A single turn carries every row of the set below to another of its rows. Some are shown first; where does it send the rows asked next?
telo: [ 21  11  -2  -5  -6  20  -7  -6  -9  14  -7 -11  23 -31  -6 -14  15   2
 -31  13 -19  -9  -9 -27   2  -2   2   5   0  -6   7 -18  17   3 -10]
furo: [ 24  23  -1  -3  28  22 -23   4 -29 -14 -12 -24  11 -13   5  18 -12   4
   0   0 -11   1 -15   8  -2  -8   2  -3 -30 -13   6 -17   1 -22   8]
guvu: [ 17   6  37  -2   7  -7  -6  -7   9   2  -8 -15  18  -6  13 -21   7  22
  -8  -6  -1 -15   3  14   7  -6 -21  -1  -5  12 -31  -1  -9   6   8]
zed: [ 18  10  -3  -4  -6  19  -7  -5  -8  13  -9  -8  24 -31  -6 -17  13  -1
 -30  14 -18  -7  -9 -31   0  -1   1   5  -1 -10   8 -17  17  -2 -10]
Nenen: [ 20   2   1  13 -15  31  -5   0  -6   6  -2  -1  26 -26  -8 -22   9   7
 -17  20 -19  -8  -6 -28   4  -7  10  -1  -1  -5   5 -13  14   3  -7]
dade: [ 21   0   1  11 -13  31  -2  -4  -6   9  -4   1  28 -27  -7 -22  11   4
 -15  21 -18  -5  -7 -27   5  -7  10  -3  -1  -9   5 -13  17   7  -8]
Sitig: [ 14 -16 -23  -1  -5  13 -23  -6  11  10 -12 -33  25 -10  -2  14 -19   4
   1   9  -9  -9  -6   4  -7   4   5  13 -32  14  -8 -14 -15 -10  -8]
Zib: [ 14   6  34  -3  16  21   0 -13  16   3 -12 -10   6  -1  21  -2 -12 -16
  -9  16 -12   2  -5  14   3 -20   6  -2  16  -3 -32 -12  30 -14   9]
vab: [ 13 -18 -24  -4   0  12 -16 -17   9  16 -12 -32  31 -12   0  18 -13  -1
   5  11 -11  -8  -6   8  -5   4   7   6 -30  11 -10 -15 -10   0  -9]
Bis: [ 24   0   4   3 -10  25  -2  -6 -12   6  -7  -3  24 -29 -12 -15  16   6
 -29  16 -23  -9  -9 -21   5  -3   4   1   0 -12   6 -10  16   6  -5]
Zuzi: [ 16 -31 -18   2  -6  12 -16 -12   3  -2 -15 -23  31  -6 -13  16 -13   8
   0  14 -17  -5 -10  12  -5   7   6   5 -31   0 -10  -4 -12  -8  -2]
nezi: [ 11  11  33  -5   8  -8 -10  -2  15   4 -11 -16  18  -4  16 -28   1  19
  -6  -8   4 -11   2   5   4  -4 -21   2  -8  12 -29  -5  -9  -1   4]
veg: [ 25  27  -3   3  27  31 -18  -4 -24   1  -7 -28  12 -19  16  20  -9   0
  14   3  -8  -2 -11  10   4 -13   8  -5 -28  -4   3 -25   4  -6   5]
lipu: [ 18 -24 -19   7  -8  20 -15 -13   7  10  -7 -27  30 -10  -4  18 -12   7
  11  16 -13  -9  -3  13  -2   1  12   4 -30  12 -12 -12 -12   5  -5]
salu: [ 13 -25 -21   8  -9  17 -19  -6  10   3 -11 -24  30  -6  -5   9 -20   7
   9  14 -10  -6  -8   6  -7   2  10   5 -32   8 -11  -9 -13  -8  -5]
Gof: [ 16   9  35  -1  13  22  -8  -4  17  -4  -8 -11  -1   2  20  -5 -17  -9
 -13  16 -10  -1  -4  10   0 -23   6   4  16   3 -31 -12  27 -21  11]
serod: [ 21  14  -3  12  25  36 -13  -4 -26 -11 -12 -15  20 -11   8  11 -14   0
  23   9  -8   5 -13   8   2 -14  13 -15 -30 -16   2 -16   4 -15   8]
ber: [ 23 -27 -14   4  -8  15 -16 -12   2   1  -7 -27  26  -9 -11  21 -10  14
  -3  12 -19 -12  -5  16  -2   4   4   8 -29   9 -11  -5 -14   2  -2]
Genak: [ 20   8  38  -3  14  20  -3 -10  12   0  -7 -11   0  -1  18   2 -12 -11
 -18  14 -14  -2  -4  15   4 -21   4   1  18   0 -33 -11  28 -13  11]
vol: [ 25  22  -1  -5  30  24 -14  -8 -31  -4 -13 -26  14 -17   8  25  -3  -1
   3   1 -14   0 -14  15   3  -7   2  -7 -27 -16   3 -18   5  -8   7]
duzud: [ 11   4  30  -1  11  -4   1 -18  14  14 -11 -14  26  -7  19 -23   6  10
   7  -3   3  -9   1  12  10  -6 -13 -10  -7   8 -33  -6  -4  15   5]
Tole: [ 18   4  37  -1  15  22  -1 -12  12   0 -10  -9   3  -2  20   1 -11 -13
 -13  17 -14   0  -5  15   4 -22   6  -1  18  -2 -34 -11  27 -12  11]
fal: [ 22   2   4   3 -10  23  -5  -2 -11   3  -7  -1  24 -28 -13 -18  13   8
 -31  16 -22  -7  -9 -25   3  -1   3   2   0 -12   6 -10  15  -1  -5]
Mikel: [ 20 -17 -18  -5  -5   8 -22  -8   3   5 -11 -32  23 -12  -8  22 -12   9
 -11   7 -15 -13  -7  12  -7   7   1  14 -30  11  -8 -11 -13  -6  -5]
nubip: [  6  -3  32  -9  13 -12   0 -14   9   1 -21  -8  30  -3  10 -27   4  10
  -2  -5   1  -4  -5   8   5   0 -19 -12  -8  -4 -33   1  -4   0   8]
fivi: [ 30  19   0  14  20  38 -17   2 -26  -8  -3 -21  12 -13  11  15 -13   9
  19   7  -9  -3  -8  12   5 -17  11  -8 -27  -4   3 -18   1  -7   9]
Kasi: [ 20  12  -5   5 -10  27  -6   0  -3  17  -4  -7  22 -29   0 -21   9   1
 -17  17 -14  -8  -7 -32   3  -7   7   4   0  -1   8 -21  15   3 -12]
Dimeb: [  7   7  31   1   7  -7  -8  -1  17   1 -13 -10  24  -1  16 -34  -4  16
   4  -4   7  -7   0   1   2  -6 -15  -4  -8  11 -29  -3  -9  -5   5]
kop: [ 16   2  37   2   6  -3   0 -13  11   7  -7 -13  22  -7  14 -21   7  18
   1  -2  -1 -14   4  14  10  -9 -15  -6  -4  10 -34   0  -7  14   8]
migod: [  6   3  28 -10  16 -11   2 -18  13  11 -18 -14  30  -7  17 -23   9   5
   1  -5   3  -5  -2   8   7  -2 -17 -10  -8   2 -31  -4  -4   7   3]
sigik: [ 30  17   4  10  21  31 -20   3 -32 -19  -7 -19  10 -11   0  17 -12  13
   5   5 -15  -2 -12  15   1 -12   6  -6 -28 -11   3 -12  -1 -14  13]
kame: [ 26  10   2   6  26  30 -12  -7 -33 -14 -12 -16  19 -13   3  20  -8   4
  10   5 -15   3 -16  17   4  -9   7 -15 -28 -20   1 -11   4  -9  11]
gelit: [ 17  24  -6   4  27  29 -20   1 -22  -6 -14 -22  15 -13  13  11 -17  -2
  16   5  -4   5 -14   3  -1 -11   8  -7 -29 -11   6 -21   4 -21   4]
venim: [ 14 -23 -22  -9   1   7 -18 -16   3   8 -17 -29  31 -10  -9  20  -9   1
  -7   8 -14  -7 -10  11  -6  10   1   7 -31   3  -9  -8  -9  -6  -5]
komaz: [  5  -4  32   0   9  -7  -4  -7  14  -3 -16  -7  28   1  11 -34  -1  15
   2  -2   4  -4  -3   5   4  -5 -17 -10  -9   1 -30   2  -7  -4   7]
Viso: [ 19  11  37  -4  15  19  -7  -7  15   1 -10 -13  -1  -1  20   0 -14 -10
 -18  13 -12  -3  -3  12   2 -22   4   6  17   3 -32 -12  26 -16   9]
rekeg: [ 16   8  -5   4  -9  25  -5  -4  -3  17  -6  -6  27 -29   0 -22   9  -3
 -16  18 -14  -5  -7 -32   3  -4   8   0  -1  -6   7 -19  18   2 -12]
mer: [ 13   4  35  -7  16  17  -3  -8  14  -6 -13  -8   3   2  15  -3 -15 -13
 -17  15 -12   4  -7  11   0 -20   4   0  15  -5 -31  -7  28 -23  12]
Gekub: [ 12   7  33  -8  18  17  -3 -12  15   0 -15 -10   5   1  19  -2 -12 -17
 -14  15 -11   3  -7  11   2 -18   4   0  16  -6 -32 -12  29 -21  10]
Kile: [ 15   6  37  -1  13  20  -5  -3  14  -6 -11  -8   0   3  16  -6 -17  -9
 -14  15 -13   2  -6  10   1 -22   4   1  16  -2 -31  -9  26 -22  12]

salu goes to vab
kop goes to Dimeb
Where do these go?
Genak goes to Kile
vol goes to sigik
telo goes to fal

